Turns, then the turns between two rows, first turn first; the first pair answered:
turn mitil:
[ 14  -4  13   8 -14  -7  -6   0] |-> [  3  -1  10  20 -13  -7  -6  -2]
[-10  -9  -1  32 -33  -2   6   2] |-> [ 0 18 13 38  8  5 15 11]
[24 -5 -5 -8  3 18 47 10] |-> [ 12 -23 -18  -2 -25  11  40   1]
turn nis:
[-12 -13 -21  -9  -5   9  -1 -12] |-> [-17  -2 -11  20   6   8   8  -8]
[  9  -4  -3 -19   7  -2 -18  -2] |-> [-16  -2   0  -4  21  -1 -12   5]
[ 19   2  23   6   2 -12 -18   6] |-> [  4  -9  17 -19  -4  -6 -26   9]
[ -3 -25  -7 -29 -23  14  32  14] |-> [-21 -12   3   5  -2  16  45  22]
turn Dizap:
[  7   3   3  19  10 -14 -23 -32] |-> [-21   0  -9  -3  27   1 -19 -25]
[41 17 10  6 16 -1 22 -1] |-> [  1   9  -6 -30  30  19  23  10]
[  4  25 -10  23 -14 -14 -32 -15] |-> [-25  27 -23   6   8   5 -25 -10]
[ 26  26   0  -9  28   0 -25 -20] |-> [  5  13  -6 -37  26   8 -30 -11]
turn zimu:
[-13 -13 -23 -25   1  12 -11 -24] |-> [  9   4  -8 -35  24  16  -3 -12]
[-26  41  14   0  41 -13 -43 -11] |-> [-32  39   8  10  32 -14 -42 -15]
[39 33 20 -2 34 -3  4 -2] |-> [  8  24  -2  52   8 -17   5 -25]
Now pairs of rows:
Each pair is two turns apart.
[-20 -12  -8  16  -7  11  26  21] |-> [-25  -8  -5   6  10  18  18  28]
zimu then mitil
[ 23 -26  12  21 -50 -25  29  33] |-> [-54 -16   0  41 -15 -12  20  35]
nis then mitil
[ -1  13  24  12  15  -7 -18   0] |-> [ 17  11  24  13   5 -12 -12  -4]
mitil then zimu
[-20 -28 -35 -13 -33   1  11 -12] |-> [-31 -29 -13  15 -34  -5  16   4]
nis then Dizap
[ 47  10  -3   0  10  10  40 -11] |-> [ -3  -6 -28  39 -15   0  28 -27]
mitil then mitil
[ 15  -3  19 -18   1   7  30  28] |-> [ 17  -8  13 -31  -6   6  23  22]
Dizap then nis
[-28  -2  12  38  -3  -8 -24  -8] |-> [  8   3  15  44 -10 -15 -18 -20]
Dizap then nis
[-35   5 -15  13   3 -13 -45 -16] |-> [ 27  34  11  12  28 -10 -25  -7]
nis then mitil
[14 -2  2 36  4 -5 11 -2] |-> [20  1 -5 25 10  4 20  0]
Dizap then nis
[-17  19  -6  22  14 -26 -47 -35] |-> [-27  22   1  15  26 -22 -47 -25]
zimu then nis
[-13   7  -4   8  -8 -14 -20  -1] |-> [-13  11   3  -8  10  -8 -18  11]
mitil then Dizap
[-13   6  14  33   1 -10 -13   0] |-> [-36  -2   5  -3  10   5 -17   8]
Dizap then zimu
[ 20 -19 -23  -2 -22   9  21 -20] |-> [ 16  12 -11  19  23  16  32 -12]
mitil then mitil
[ 63  -7  10 -39 -25  -8   3   0] |-> [ 43 -13  38   2 -40 -29 -13   8]
nis then Dizap
[36 20 14 -6 26  1 12  2] |-> [ -9 -22 -22 -26 -26  -3 -15  -9]
nis then mitil
[ 12 -14  -7  16 -23  -5  23   3] |-> [-26  -4 -11  23   2   4  18   3]
nis then mitil
[-23 -18   7  -8 -27 -11   7  13] |-> [  8  -8  13  11 -29 -20  16   5]
nis then nis
[ 21 -14   5 -15  -9   5  -2   8] |-> [ 17 -17   1  11 -21  -2   1   0]
zimu then mitil
[-16 -27  53   2  -6   7  27  68] |-> [  4 -45  40  25 -53 -11  22  44]
nis then mitil
[-19 -11  -1 -23  23  19  24  25] |-> [-35 -27 -14 -14   1  15  17  16]
mitil then mitil
[-23  -6 -39 -26   1   6  11 -25] |-> [ -3  13 -25 -33  29  14  18 -14]
mitil then mitil
[  1 -10  30 -11  -2  10  11  20] |-> [-16 -14  18  26 -14   4  15  11]
zimu then zimu
[-13 -18 -10  -6 -19  -7   4   4] |-> [ 28   2   9   0  -6 -14   9   4]
zimu then Dizap
[ 17  -6  17  46 -13 -26  19 -18] |-> [ 14 -33  11 -37 -29 -17 -11  -6]
zimu then zimu
[-22  15  14  -6  41  20   9  29] |-> [ -3   9   6 -31  38  24  14  28]
nis then Dizap
[  9  23 -14   7  18   9  -8 -10] |-> [ 25  18 -16   6   8   5  -3 -13]
mitil then zimu
[ 32 -17  24  -3  -3   6  14  26] |-> [-15 -16  10  44  -3   1   9  16]
mitil then mitil
[ -9  -6  -9 -25  -4  10   7  -2] |-> [ 13  -3  10 -23  -5   3  10   5]
zimu then Dizap
[ 3  5 13 17 -1  0 13  7] |-> [-13  -1  -3  19  -7   2  11  -3]
zimu then Dizap
[-18 -13 -12 -20  -6  11  -4   6] |-> [  0   1   2  31 -11  -7  -6  -6]
Dizap then mitil
[ -4 -25   9  -2 -52 -23 -30  22] |-> [-22 -15  28 -23 -16  -9 -27  49]
nis then zimu
[ 23   0  18 -47   3  -3 -19   6] |-> [  6  -5  41 -13  -7 -20 -24  17]
nis then Dizap
[-46  10  -7  17  31  30  48  15] |-> [-15   5 -24 -28  24  41  56   6]
nis then Dizap
[ 0  9 33  9  4 -6 -4 18] |-> [-10  -7  23   7 -22 -11 -11  11]
mitil then mitil
[ 17   8 -10  -1  18  18  41   2] |-> [ 37 -10   8  -6 -18  -1  28   6]
Dizap then Dizap
[-26   5  17 -14  23  13   2  42] |-> [ 14   0  24 -30   8  12  13  42]
zimu then mitil
[-39   0 -21  30 -19  -6 -18  -6] |-> [  9  20  14 -39  22   9 -15  26]
zimu then zimu
[-17  -2  19  20  -6  -4   3  27] |-> [-1 18  1 20 22  8 14 12]
nis then Dizap
[-19   1  14 -12  17  16  31  21] |-> [-40  -8  -2   9  -1  10  26   7]
zimu then zimu
[ 31  -4  30 -12   7   0   7  17] |-> [-6 -2 30 -9 24  9  9 28]
nis then nis
[ -2 -16 -28   0 -20  -8 -13 -24] |-> [  8 -11 -31 -22  -8  -3 -18 -21]
Dizap then zimu
[-17  17  10  24  18  -1 -15  -1] |-> [ 10 -11   4 -20 -25  -6 -18  -4]
mitil then mitil
[ 23  -8  16  -6 -22 -15 -15   4] |-> [ -8  -8   2  10 -25 -18 -23  -3]
mitil then nis
[ -8 -16 -49  12 -12  12   6 -18] |-> [ 37  10 -38  10  13  15  11 -22]
mitil then nis
[-14   4  22 -11  13   4  -3  10] |-> [-6  8 21 -9 21  5  3  7]
nis then Dizap
[  2   5 -34  -8 -17   4  -6 -26] |-> [-12   7 -33  -5 -13   4 -11 -24]
zimu then mitil
[ 1  1 40 15  8 -1 15 15] |-> [-10 -19  26 -33  -7   4  -3  16]
nis then nis
[-21  -4   3  30  -3  -6  13   0] |-> [ -8 -23 -12 -15 -24  -5  -5  -5]
nis then nis
[ 11 -10  18 -22  -9   2  13  26] |-> [-13 -19  13 -12 -17   2  14  24]
nis then mitil
[-40  40   4  48  45 -16 -20  -7] |-> [-51  -6  -1  14 -24 -35 -59 -10]
zimu then Dizap
[-14 -19  11 -40 -15   4  -4  13] |-> [ 30   9  30  19 -10  -7  18   1]
nis then nis
[-16   1  27  14   2  -3   1  15] |-> [-3 15 11 13 24  9 14  3]
nis then Dizap
[ 13  20 -13  19  37   9  -4  -7] |-> [ 21  21 -13   5  37  10  -4  -4]
zimu then mitil
[-10   5  -4  32  -4  -5   5   0] |-> [ 21  -8  -8  -9 -23  -8  -7  -6]
nis then zimu
[  6   4 -40  14   8  12  14 -21] |-> [ 14   2 -39 -15  15  15  14 -14]
mitil then nis
[-45  -6 -10  -7  10   5  -6   6] |-> [ 3 22 18 24 27 -5 13  7]
zimu then nis
[-23 -26 -25  -7 -34 -12 -12  10] |-> [-26   9 -39  25  12   1  10  -6]
Dizap then Dizap
[ 21  -3  -7 -15 -18 -13 -28 -18] |-> [ -5  -3  -8 -18  -7  -8 -38 -14]
mitil then zimu
[-17  -1  27  -5   7   8  24  35] |-> [ 13 -17  17   5 -40  -9  21  17]
nis then mitil
[  2  -8   5  42 -38 -11 -13 -11] |-> [ 32  -4  27 -32 -18   1 -23  13]
zimu then zimu
[-15   4  11  12 -17  -4 -38   5] |-> [  7  19  25   0   2   1 -29  18]
zimu then zimu
[ -1  -9 -13 -19   8  -6  -6   7] |-> [ -9 -11 -10 -13   5 -10 -11  11]
Dizap then nis
[ -2  24  13 -17  34  11  30   6] |-> [-34  -2   6 -23  12  11  31  15]
mitil then nis
